A single turn carries every row of the set below to another of its rows. Some are shown first; where does it send the rows asked next?
nevur: [ -4.8   2.1  21.8  -5.8 -16.6   8.8  17.0 -26.7   2.2  -1.4   6.7  11.3
   4.5 -19.7 -53.5 -51.0 -58.3  -2.4   7.2   4.3 -31.1 -27.9 -18.0  26.3
  27.5  48.1  26.8   9.8  21.2  18.3  -5.4  -3.1 -15.5   9.3]
rok: [  4.8  -3.0   8.1 -19.5  -1.3 -47.1  10.9  13.9  24.9 -15.8   0.0 -28.0
  -2.1 -35.8 -25.7 -50.5 -22.0 -19.8  30.1  -9.2 -19.2  -9.2  19.3  -4.5
 -40.7  37.4   4.0  34.4   8.0  13.2  -7.9   8.4  -1.7  -8.8]
mudu: [ -9.5   6.3   9.8 -12.6 -14.8  -1.0 -11.1   9.6  12.6 -21.1 -16.3  26.8
 -19.7  -9.0 -61.7   6.7 -36.4 -10.9 -24.2 -16.8 -13.5  34.5 -28.2   2.7
   5.3  37.4  -0.3  11.2  28.5 -12.8   4.8  13.5  12.4 -26.5]
gana: [-19.0 -10.6  15.9  18.0  -1.0 -22.9  15.1 -18.9  13.2 -28.7 -13.0   4.0
  16.1 -24.5   2.4 -48.1 -38.4 -31.9  19.7  18.1  -4.6  -7.9  24.2 -34.3
 -18.8   4.9   1.5   8.5  15.2  12.9 -18.2  25.9  -6.2 -13.3]
fel: [ -4.9   7.4   4.0   4.7   3.4 -26.7   3.2 -52.2 -13.5   2.6  13.5 -17.7
  -5.7 -19.4 -20.0  -1.8  -6.5  -5.3   7.1   9.5   6.9 -12.4 -23.7  27.2
  -9.3  11.0  -3.7 -13.8 -21.9 -27.8 -11.5  16.6   3.6  17.8]
bav: [ 56.0  22.1  -8.3   8.7 -24.1  -6.9   1.0 -18.9   8.9  -1.6  10.1   1.7
   6.5  -6.4  -4.1   2.6  -1.8  18.7   0.9  20.9  10.4 -10.8 -18.3   4.0
 -21.5  41.4   2.3 -28.8   0.4  -7.7  -4.7  18.3  -1.2   4.9]
deze: [ 21.8  29.3 -10.5   2.5  11.6 -40.7   5.5  15.4  -1.4   7.9  10.2  -1.9
  -2.5 -29.4 -19.5   4.3  21.4  12.7   3.5  -2.6   6.9   9.7 -17.8  -8.9
  13.2  24.3 -12.0  12.7   7.4  39.1  -9.6   0.7 -17.6  -7.4]
kem: [ 34.6   4.0 -10.4  -3.3 -24.6 -43.5 -10.6 -23.4  20.3 -33.0  13.8 -10.4
  25.5   5.0 -17.9 -52.3  -1.1 -13.0  16.6  -7.0  -7.3 -20.0  -4.1  -6.5
   1.2  35.6  16.9 -16.3  33.3  23.9  13.6   2.8 -11.7  -1.0]
fak: [ 36.2   5.9   7.7 -11.6  -5.6  -4.7  -0.3  -0.8  24.4 -11.8  -8.4  12.6
  -2.4 -21.7 -40.6 -33.2 -21.8 -40.1  18.0  -0.2  -6.0  19.4 -11.9   1.2
 -31.2   7.7   3.9   7.1  39.2 -13.0  21.1  28.1  65.3   3.2]
Narum: [ 12.7  16.9   3.3 -28.4 -29.7   6.0 -25.9 -20.2 -11.1   7.7 -13.7   5.6
  -5.2  -8.0 -34.6 -12.2  -6.5  -8.6  38.1  -4.2 -15.3  -1.2 -16.5  15.1
  42.1   9.7  10.9   5.6  17.9  -4.1   6.7 -23.8   7.2  33.7]
maz: [  9.3  13.3  13.9  24.2 -11.1  -5.3   1.1  -2.7 -30.3  -8.2   5.9  -6.3
  -4.8 -63.3 -35.6 -18.4  -6.5 -23.9  13.5  -3.4 -12.8  17.8 -12.8   4.2
  -4.4   6.7   8.5  -6.1  12.6   9.7 -57.4   6.5  18.5 -13.6]
nozot: [ 10.0  -7.7  13.0  21.2 -36.2 -15.7  18.8 -25.6  25.4  -8.0 -24.9  29.6
  10.9  14.7 -13.6 -57.7   3.1  -1.5   1.3  -7.3 -13.7  -4.8 -36.7   8.7
  14.1  44.1  -9.5   3.4  33.2 -14.4   6.2   6.6  25.0  12.0]
vigof: [  2.2   1.6 -27.6  16.3 -12.3  -7.5   6.4  -5.5   7.5 -37.5 -18.0  12.8
  -6.7  -0.3 -23.7 -31.1 -17.0   0.2  11.7  -4.2  -3.7  -8.6 -20.9   4.7
  19.1  63.5   7.6  10.6   9.9  10.4  47.0  42.2  39.3  -1.9]
zizaz: [  8.7 -11.3  -6.3 -15.0 -12.8   8.9  28.0 -16.7   7.8   2.0  -7.9  35.6
   7.5 -15.3 -19.7  22.7 -45.2   3.3   5.9  13.0 -20.5 -35.6 -38.6  14.3
 -10.6  28.8   6.0  12.8   0.6  20.1  -8.5  35.1  -9.6  21.9]
fuz: [ -2.4   0.2 -15.4   9.0  -3.9 -27.7  -9.3 -20.4  11.6 -24.1   3.0  -0.1
 -12.1  -2.8  27.4 -42.4 -17.7 -17.7  41.3  -8.5 -15.6 -13.2  -3.8 -30.9
   6.4   9.3   5.3  -0.9  -2.2  17.5  37.1  -7.8  11.8  12.9]
falus: [ -7.4 -12.3  40.0  42.9   7.6   5.1  -3.2 -11.0   6.4   1.7 -14.2  28.1
 -15.3   6.1 -46.2 -32.9  -6.2  -8.5  15.0  -3.2 -35.6  10.4 -29.4  14.4
   1.0  18.8  12.7  29.0  23.8 -13.9 -27.3  17.3 -11.1  21.8]
puvog: [ -3.2  27.7   6.1 -22.5  19.6 -27.3  17.1  10.4  10.0   5.4  11.2  -1.5
   0.9 -30.4 -24.2 -48.5   1.2  13.8  10.7   3.9  10.4   7.5   8.5  -4.9
  -6.0 -14.1  -2.1  12.1 -10.5 -18.8 -20.3   7.2 -17.9   7.4]
zuk: [ 29.6  -3.3  -1.6 -28.9 -12.8  25.4 -15.2   0.8  -0.2 -16.5  -1.0  21.7
  -7.4  -1.1 -21.7 -27.3  -7.2  28.5  30.5   1.0  -5.1  -4.0  11.5 -24.3
  -5.8  -9.1   9.5   0.3  52.0  -6.6   5.2  30.8 -15.5  -5.7]
pas: [ -2.2  15.7  34.3   5.7  -5.7   1.0 -21.9  12.9 -14.6  -7.0  -5.9   4.5
 -33.4 -12.0 -53.1 -43.3 -12.6  16.7   6.2   0.4 -23.0 -33.6  31.7  26.3
  21.7  18.4  10.2   9.4  20.4 -14.4  -2.3   4.4  -4.9 -15.8]
nif: [ 35.0 -20.6 -10.7  10.1 -23.8 -28.8   9.0  -4.7  17.3  16.1  -6.0   7.7
  14.3  -9.8 -25.4 -26.7 -41.6 -28.9  54.3  26.6  -2.8 -26.0  -3.7 -25.0
  30.3  27.1   5.8  20.1   4.3   7.7 -13.7   3.8  -6.2   7.0]
vor: [ 30.2 -22.4  36.4  45.2  -7.1 -18.9   2.8   6.3 -21.4   9.5 -11.0  16.5
 -25.0  -1.3 -13.5 -62.7 -31.6 -17.6   6.2   0.0 -27.8  -8.3  -4.7 -17.4
   1.1  21.4  18.4   6.4  11.9  21.3  10.7   4.7  35.0  -6.9]
kot: [  8.1  16.0 -15.9   6.1  10.8  13.6 -14.9  32.9 -16.6  -7.1  -7.8  13.6
  -3.3  -4.7 -26.4 -43.9 -33.5  25.7  30.1 -16.9  -4.7  22.4 -16.1  -6.6
 -15.1  -6.3  15.0  -9.0  43.3  -6.6 -15.5   5.3  32.4  15.6]
Fupa: [-25.6   6.0  10.1   2.1  -1.1 -15.5  -0.4  -3.4  31.3 -43.1   0.1  15.1
  -5.1  -8.9 -19.7 -26.3 -32.9   1.5  12.4   4.7   2.5  -6.6  -3.0 -13.0
 -14.3  14.3  13.0   5.1 -12.8   7.8  49.7  16.8 -32.4 -30.3]
zif: [ -3.0 -38.0 -21.0 -11.4 -43.0 -18.0  22.6  -5.8 -12.9   1.0   6.7   8.7
   2.0   3.7 -47.2 -30.0 -56.6  -8.5   6.8  -1.8  -2.9  -8.7 -16.3   2.4
  -4.3  45.8  26.0   3.6  23.2  15.0   8.5 -12.8  28.9   6.3]
zaf: [ 12.1  24.2  19.4  16.0   2.2  13.8   3.3   7.9  31.4 -22.6  17.3   2.5
 -15.5 -28.1 -22.0  -6.9 -14.8 -19.5 -24.3  -3.7   7.1  -5.1 -23.7 -10.0
 -11.8   4.5 -12.1 -45.4  10.5  -7.6  15.4  24.8 -12.7 -16.5]
vum: [  3.2   0.0  27.7  22.6  11.8   9.1   6.5 -16.0   4.4 -41.9  11.2  19.2
 -10.1 -11.1 -28.7 -18.2 -14.1 -25.7   6.8 -13.8 -22.7   7.2 -27.6  11.9
 -21.3   8.3  -8.3  29.3  -4.1  24.2  34.0  18.5  50.1  -6.3]
fugu: [  2.8  15.7   0.0  51.2   7.0  13.0  -1.5  -2.9  22.8 -31.5 -19.9  -7.1
  -6.5 -28.4 -43.0 -45.2   5.5  -5.5  33.3  -3.8 -44.0  -5.4  -8.6  13.0
 -17.2  36.3  16.3  -3.0  -7.6  -5.7  -7.1  -1.0   0.8  21.6]
vatu: [  9.9  -9.6   5.3  32.4  13.9  -6.2 -28.8  28.5   2.7 -13.6 -25.4   4.2
 -13.4 -48.5 -43.3  -6.3  -8.0  18.0  23.2 -22.2 -20.6  -0.6 -25.8 -13.6
  17.1   3.9 -14.5  12.0  13.1  38.8   5.4  -8.8  23.5   4.4]
manu: [  2.0  23.0  19.7  23.4  20.5 -25.5  -7.6  26.4  21.9  -4.4  -3.0   9.1
  -8.3  -0.2  -7.4 -25.5   1.4   6.0  35.5   3.6  13.9  -9.9 -29.4  28.4
   8.2  -7.2  37.5  -7.8  14.5  -6.3  31.1  25.0  10.4   3.3]
favi: [ -9.0  -1.4  -7.1 -23.9 -19.4  -0.2   8.2 -43.6  18.3   0.6 -11.8  -0.6
   9.9   7.6 -41.6  10.9 -61.7  15.7  11.4 -11.1   2.1   9.3 -12.5  -1.8
  -8.2   3.6 -11.6 -16.1  -0.7   7.3  -6.7  11.5   9.0  25.7]
goga: [-20.6  13.1  26.1  10.2  -3.6   1.6  17.2  27.5  17.4  23.2 -44.9   5.5
  18.3  -0.4 -38.0 -27.0 -40.3  10.8  11.7  -8.2  -1.5 -14.4  -8.9 -29.7
   3.1   9.1  -3.5   2.5  32.7  31.4   0.9  19.6 -18.8 -11.1]
Begu: [  6.3 -21.0  -1.6 -20.7   1.0  -9.9   4.7 -10.4  31.6 -43.8  -9.6   5.4
   3.7 -32.4 -12.3 -24.3 -26.3 -18.2  -2.5 -13.2  -9.3 -16.4 -28.8  15.7
 -14.6  13.2  16.1  31.1  28.8  47.4  35.1  26.7 -12.9  -6.4]
Vip: [  3.6  22.4  19.3  14.9   0.0  16.7 -21.8  22.6 -20.3   9.2  -7.3   1.5
 -16.4   2.4 -46.6  -1.8   2.3  -7.9  -9.1  29.8  -2.5 -20.5 -29.5 -18.9
  -9.9   8.6   9.7   6.8  25.7  22.1  11.9 -28.1  -3.2 -11.7]
sazi: [ 10.5  23.4  -4.3   5.0 -20.8  13.2  26.4   6.7  30.6   5.1   3.8  -9.9
 -30.9 -45.3 -15.3 -32.1 -16.1  -6.2   5.0   6.2  18.2  -7.5   3.6   1.7
 -20.0   5.8  16.3  12.3  -4.3  19.4  -4.9  46.7 -11.2 -33.6]
Dus: [-19.4 -13.2 -14.2  19.9  -8.8 -20.3 -21.2  23.1   7.9  -0.7   5.2  29.6
 -16.3  -9.1 -14.1  -6.1 -30.1 -19.6 -11.2  24.7 -10.6 -26.5 -31.1 -11.4
 -12.9  28.3  -2.6  38.8  34.5  23.6 -14.2 -17.2  10.5 -12.8]
kevel: [ -5.7  -5.4   0.6   8.6  -7.6   6.2  -8.0  -8.3  27.8  25.2 -22.1  14.3
 -14.3 -22.6 -32.8 -33.7  -4.9 -28.4 -29.8 -11.3   2.9 -36.3 -28.4   2.2
 -30.3  -9.7 -17.8  18.2  30.4  18.5 -26.8  11.5  12.7   2.1]
Kol: [ -3.2  -7.6   6.3   3.0  -9.0  -6.0  -9.9 -19.6   5.4   2.0  15.0  -8.7
  22.6  12.1 -32.8 -27.3 -63.2 -14.1  -0.8  23.1 -16.7  -0.7 -17.6 -29.2
  27.1  31.5  -3.8 -20.4  43.4  24.1   8.7 -11.0  -5.6  16.9]
Fir: [ -4.9 -34.2  19.8   5.8  -4.1 -11.0  16.6  -9.3 -12.2  17.0   3.8  17.0
  23.6 -29.0 -21.1  -6.6 -27.4  -7.4  43.5  19.5 -31.6  -4.1  -2.3   4.6
  10.2 -15.2 -30.0  15.0   2.3  25.1 -16.9  14.7  -9.4   2.3]
Nutu: [ 20.8  -7.4  -6.1 -14.4  -0.6  -7.8  39.4 -10.8  -5.6  17.4  -5.5 -15.8
   5.8 -15.5 -18.0  -2.7  -8.4  -1.6  28.7 -29.1  13.0  -2.4  -3.5   9.7
   6.3  18.5  -4.7  16.6  18.0  -1.4 -17.4  18.1 -48.1   5.1]
vur: [  4.3  -3.0   1.9  23.2 -15.3 -12.0 -18.7   0.4  43.8   4.0 -10.1  16.3
  -4.7  -3.0 -37.3 -27.1 -20.1 -21.0   2.6  -0.1 -20.3  -6.3 -22.8  -2.4
  13.3 -24.7  10.0 -15.1  67.6 -11.7 -21.4  11.8  26.9 -12.5]
Tutab: [ 21.2 -14.6   8.1  -8.5  10.1 -10.5   3.0 -28.4 -23.6 -16.4  -1.0   6.7
 -17.2 -12.2 -36.4   2.4 -45.5 -17.4 -18.1  -3.6   3.0  -6.1 -13.6 -19.5
 -24.7  28.3 -16.0  -6.3 -27.3   4.9  -9.1   0.9  40.4 -15.8]
Vidut: [ 24.9   3.5  -7.0   2.8   0.2   2.7  16.8  43.1  14.0 -18.9   0.0  12.0
 -30.7 -48.9  -9.2 -16.3 -39.5  10.1  -0.1  -9.8  -0.7  23.9 -21.8  10.2
 -18.6   3.5  11.4 -20.8  13.6  27.0  18.6  30.3  -0.2  14.5]
kosoz: [ 24.2  -3.8   4.9  11.9   6.9   5.7   5.7  -7.0  19.8 -25.4 -11.6  -8.8
 -12.3 -21.6 -34.3  -9.9  14.5 -41.8   1.5  -3.0  32.6   7.7 -14.6  24.2
 -29.3  40.9  21.2  -8.3  -6.1  12.5  14.0  13.0  31.5   1.3]
vesab: [-12.3   3.0   5.3 -12.4 -10.2 -13.3   2.4  -2.1  14.1 -25.3  -8.4  12.4
  -9.8  13.1 -12.7 -44.5 -26.8  20.6   6.3   5.3 -12.1  -1.4   2.5   2.9
  18.3  43.1  -1.7   0.9  -0.7 -11.1  12.1 -27.9  61.8  16.1]
Bipo: [ 44.0 -24.7 -10.9  32.3  18.1 -29.8 -14.6   6.1   9.0   5.9 -11.8 -20.3
 -18.6 -18.8 -45.4 -21.5 -31.8  17.9  29.7  -3.7 -40.6  12.4  -9.9   8.0
  -2.3  18.5  -0.9   6.6  -2.2  -0.3  -3.7 -12.4  -6.2  26.6]
Tetu: [ 12.1  -8.8  -9.3 -15.0  -5.8  -4.3  12.6  -2.3   7.9  14.7 -16.1  11.4
  -4.3 -21.3 -27.5 -29.8 -30.4   4.3  17.0  12.3 -22.0  -8.4  -9.9   0.3
 -49.3  64.3  -6.7   0.2 -20.7 -10.6 -14.9  17.9  48.5   6.6]
Doz: [  2.8   6.0  14.9  -8.6   2.8   2.1  -9.3  -0.8 -11.3 -40.2  12.8   0.1
   2.5  17.7 -59.0  -8.5 -14.3  36.9  14.2   1.7   4.7 -38.9  -4.3  11.0
   2.0  25.0  23.1  -8.2  42.1   3.3   2.2  26.7  26.0 -12.1]
bevup: [  7.9   3.9  32.9 -15.1   4.3  -8.7  12.4  22.2  -9.4  18.3   0.7  -3.6
   7.8 -10.1 -38.5 -11.1 -15.5 -21.0  49.7  40.0 -14.6 -36.3   6.2   2.6
  -2.5  35.6  -0.5   3.1   5.4  23.2 -13.5  -5.7  -4.1 -27.5]

Vip turns into pas
deze turns into bevup
And these:
vor turns into mudu
nif turns into zif
Fir turns into Kol
rok turns into zizaz
Bipo turns into Dus
fuz turns into Tutab

